In the rows, zero is written as 128.
T: rows in several groups, each row roughly a mix of its group's directions (one row in no group)
T (120 x 11)
[[150 146 148 112 125 166 135 146 102 109  67]
 [136 112 157  81 127 176  85 150 126 120 135]
 [ 69 124 154 162 130 170 140 114 142 145 133]
 [119 106 158 142 127 119 151  66 100 102 148]
 [101  88 166 166 115 149 166 106 110 127 128]
 [110 118  79 142 130  89 132 181 133 102 120]
 [139 171  91 150 148 147 122  85 115  92 138]
 [130 114 123 153 139 158  74 156 111 105 170]
 [ 95  97 122 158 120 147 121  98 148 171 167]
 [116 125 133 163 170 123  85 175 101 134 134]
 [163 129 129  97 150 121  92 132  73 135  96]
 [ 98 120  85 128 171  92 119 110 157 111 151]
 [132 141 129 105  63  90 151  98 125 127 145]
 [114 124 155 171 123 153 119 180  99 145 102]
 [146 109 115 123 168 122  83 148  90 168 121]
 [ 95 145 134 177 165 121  93 162 133 146 117]
 [126 149  97  87 134 111 148  84 117  87 151]
 [173 157 113 148 101 140 174 138 153 131  99]
 [165 150 107 148 139 133  90 105 115  92  86]
 [138 122 150 151 124 173 123 174  96 165 108]
 [106 106 134 170 138  91  90 136 158 160 147]
 [127 148 117 114 100 166 132 131 139  68  91]
 [162 147 114 117 116  97  74 138 104 103  97]
 [102 102  94 129 127 146 184 137 152  97 149]
 [103  74 123 110 161 120 124 154 155  89 139]
 [ 94 116  99 139 161  85 103 101 152 126 159]
 [112 122  89 145 167 144 129 159 112 164 168]
 [116  55 133 134 103 154 116 131 146 106 143]
 [156 183 111 115 111 171 127 100 132 142 155]
 [137 104 149 157 114 139  70 164 104 113 108]
 [ 95 115 154 139 114 113 185  97 106 122 159]
 [141 123 129 102  95 123 117 138  89  88  75]
 [ 95 117  81 120 177 127 132 130  98  92 126]
 [140  96 118 127 137 193 143 139 147 167 112]
 [108 153 135 164 117 146 130 129 141 176 181]
 [166 154 166 116  97 120 133  77 148 126 143]
 [115 114 163 109  74 119 118 142  78 109 126]
 [ 66  99 176 107 113 141 127 121 128 139 124]
 [167 107 133 161 144 137 141  78 127  89 148]
 [ 81 101 137  88 141 148 112 139 169 116 101]
 [127 148 167 169 104 158 131 173 128 160 124]
 [118  99 177 154 105 153  97 152 117 162 138]
 [145 126 114 162 168 108 150  69 120 110 140]
 [119 165 127  99 147 131 167 185 145 108 122]
 [139 121 149 159 132 119 155 157 137  67  95]
 [104  94 112 134  98 101  96 141 125 145 182]
 [110 117 128 189 161 152 104 115 116 125 165]
 [116  85 155 157 161 143 136  82 158 123 116]
 [111 117 127 140 114 169 142 133 136  55 133]
 [140 135 135 104 114 100  95 146 118 145  61]
 [125  82 134 155 113 115 104 169 122  79 124]
 [ 97 105 127 129 153 155 121 183  93 116 101]
 [144 150 106 159 154 117 143  74 158 161 134]
 [140 137  80 150 175 133 125  94 148 157 106]
 [121 113 157 144  95 125 165  82 149 142 166]
 [182 119 153 148  89 110 120 132  87 115 111]
 [140 147 124 105  96 124 177 111 170  95 149]
 [134 109  99 114 167 123  89  93 139 172 146]
 [132 150 182 149 118 120 175 109 149 126 160]
 [108 115 146  91  85 118 131 189 119 137 128]
 [ 91  71 136 133  97 140 117 141  84 127 131]
 [136 116  66 137 153 132 116  89 139 153  98]
 [100 146 121  89 103 167 122 126 121  75 148]
 [192 141 120 139 135 108 158  92 133 157 139]
 [152 143  83 123 165 128 104 145 134 111  77]
 [103  89 101 120 162 111 103 111  90  98 107]
 [109 145 120 150 117 100 154  83 113 177 153]
 [187 116 118 166 141 112  96 145 124 124  94]
 [123  94 109  99 125 161 149 108  77  99 110]
 [121 109 114 125 126 148 111 101  73 141  75]
 [110 101 151 182 157 127 108 112 133 144  84]
 [129 127 156 128 122 168  83 138 152 181 114]
 [111 130  96 139 175 114  93 121 119 166 166]
 [ 75 105 175 129 104 146 123 145 132 153 102]
 [118 160 147  85 104 167 109  94 142 152 108]
 [115 177 131 121 105  81 145 122  93 157 146]
 [162 120 102  71 147 135 135 113 100 101 101]
 [ 93 119 163 156  83 101 118  90 134 109 138]
 [148 125 145 167 140 120 123  96 178 140 173]
 [ 87 116 153  89  98 133 111 143  93 112 162]
 [105 113 167 135 152 158  95 165 107 145 162]
 [126 150 183 108 148 170 120 151  94 129 115]
 [150 148 115 112  81  87 138  85 149 133 149]
 [ 87 127 146 131 138 118 138 114 150 168  69]
 [140 117 134 152 144 158 146  69 118 136  82]
 [168 134 133 109 122  82  99 132 104 163 163]
 [132 124 155 142 133 145 152  89 169 171  94]
 [125 114 167 149  91 132 146 152 150  96  82]
 [130 139 124 135 112  83 133 123 163 145 192]
 [116  96 170  93 119 115 107 117 136 143  75]
 [118  92 126 119 125 133  75 182 121 109 147]
 [183 102 139 181 115 142 129 140 126  97 131]
 [104 151 110 105 133 143 135  57 123 106 144]
 [120 151 114 115 134 129 197 147 148 103  97]
 [165  74 142 150 142 150 110 137 152  93 140]
 [106 133 166 102 103 152  79 101  96 136 130]
 [ 80 130  99 136 139  99 147 110 133  84 164]
 [175 151 119 120 129 100 131  74 107 116  99]
 [116 143 154 153  88 138 148 108 185 140 150]
 [121  91 113  87 153 123 108 158 164  93 111]
 [134  72 152 143  85  90 136 152 141 118 127]
 [ 90 148 114 137 123 124 161 102 176  90 147]
 [162 180 147  93 107 116 143 113 138  94 110]
 [138 152 157 124  72 159 160 101 135 139 152]
 [104 110 100 121 130  78 141 105 153  86 157]
 [123 122 142 152 161 161  73 100 135 160 142]
 [131 146  76 114 104  95 149  97 113 135  90]
 [157 137 157 147  91 161 138 119 149 148  78]
 [139 148 182 132  86 147 118 112 112 120  85]
 [130 152 113 120 176 135  84 118  82 153 123]
 [146  93 120 141 158 155 100 147 182 103 136]
 [140  98 169 125  87 115 126 127 102  94  88]
 [105 112 113 124 151  69 156 113  99  92 129]
 [149 138 125 126  93  95 170 126 158  79 113]
 [102 105 139 123 118 121 118 200 118  99 149]
 [106 100 118 115 103 134 140  59 129 121 159]
 [144 107 127 102 162  79 109  83 104 115 136]
 [125 112 168 115 129  68 116 155  90 124 120]
 [164 130  83 109 138 118  78 139 156 106 110]
 [167 146 161 104 148 175 115  95 140 125 104]]
which group is each row in? (one row of each group first)
[148 118  96  84 121  94 150 104 122 110 173] -> A
[104 156  88 138 155 116  81 140 101 103 108] -> J
[146 101 138 134 108 121 122 159 138  61  99] -> L

[155  94 171 132 107 144 113 144 131 171 163] -> J
[167 133 153 144  90 124 163 105  97 135 166] -> J
[156 144 138 162 154 137 129  65 127 147 101] -> L
[143 142 110 101  95 158 122 170 123  88 163] -> J
[135 120 124 126 170 150  72  82 135 109 129] -> J
[ 84 131 101  98 152  98 127 146 107 120 174] -> J
[114  89 153 162  94 165 134 147 100 157 132] -> A
[167  89 134 104 124 109 109 151  77 131 103] -> A
[106 190 144 140 119 101 114  94 124 119 161] -> A
[128 146 106 118 131 182 133 109 151  85 166] -> J
[100 160 114 109 164 144 163 167 107 138  98] -> L
